These views show one set of named points, seen from different sides, and a view may be mirrored.
A view may leave some points out, and in a few views one point is out of place. Which views, in the order they come, and which point in each? Write - if none.

Scene 1 (7 views)
A:
  Rine [  4  12  19 -33  18 -66  27]
  Pupad [-11 -17  49   2  31 -68  18]
  kek [ -7  12  24 -26  27 -52  21]
  Pavez [-10 -15  42  -3  32 -66  17]
  nefop [-13  12  29 -46  21 -57  17]
  fule [ -9 -17  54  -4  30 -71  11]
  niban [ -1   0  22 -29  24 -72  20]
  lipib [-20 -21  42   6  37 -61  23]
B:
  kek [-49  -5 -25 -17  16  13   3]
  lipib [-40  12 -36  28  26   4 -10]
  fule [-35  -1 -45  17  25  -9 -13]
  Pavez [-35  -3 -39   5  28  -8 -15]
  Rine [-50 -26 -31 -19  21  17   6]
  Pupad [-40   3 -43  23  24  -3 -10]
  nefop [-44 -13 -21 -31  28   5  -7]
  niban [-37 -21 -34 -10  24  16  -1]
C:
  lipib [ 3 23 22 11 27  8 -2]
  Pupad [ 3 25 16  7 28  5 10]
  Pavez [ 0 22 13  9 22  1  9]
  kek [-10  -6   7   9  -8  -1  16]
  Rine [-11   1   8   4 -17 -14  27]
  fule [ 4 24 10  9 31  2 18]
  niban [ -8  10   6  13  -6 -17  21]
D:
  Rine [-18 -52  35 -39  37  -3  43]
  nefop [-22 -33  38 -35  31 -17  39]
  Pavez [-30 -67   3 -16  20 -26  36]
  niban [-28 -57  26 -36  32 -14  47]
  Pupad [-28 -67  -5 -14  17 -26  33]
  kek [-21 -51  39 -24  29 -13  34]
  fule [-24 -61  -6 -16  17 -31  40]
E:
  lipib [  3 -18  -7   4  20   1  19]
  nefop [ 32 -24 -17   6   7  51  45]
  Pupad [  1 -18 -14  15  13   3  24]
  kek [ 23 -29   0   5   3  39  41]
  Rine [ 22 -27 -12   1 -12  40  53]
  Pavez [  9 -20 -14  11   9   8  24]
  fule [  6 -17 -22  21  12   7  24]
  niban [ 24 -27 -18   1 -10  29  41]
F:
  Pupad [-19  33  34   6  -7  -8   7]
  kek [-29  34   4  16 -14 -13 -30]
  Pavez [-19  35  28   7  -5 -11   1]
  fule [-21  24  32   3  -2  -7   7]
  niban [-28  32  13  20   5 -25 -25]
  nefop [-41  23   4   6  -5 -18 -39]
  Rine [-33  28   8  30  -2 -24 -35]
  lipib [-19  45  36   2 -14  -8   7]
G:
  lipib [ 30   0  24   9 -31  -5   6]
  kek [  1 -19   7 -16  -6  -3  -9]
  niban [  1   2  19 -14  -5   0 -17]
  fule [ 18   6  27   3 -30  14   6]
  Pavez [ 17   2  25   2 -27   2   3]
  Rine [ -5  -9  18 -19   8   0 -18]
  nefop [  2 -12  -2 -21  -2  14 -19]
Views that do not fit: B
  B moved: Pavez
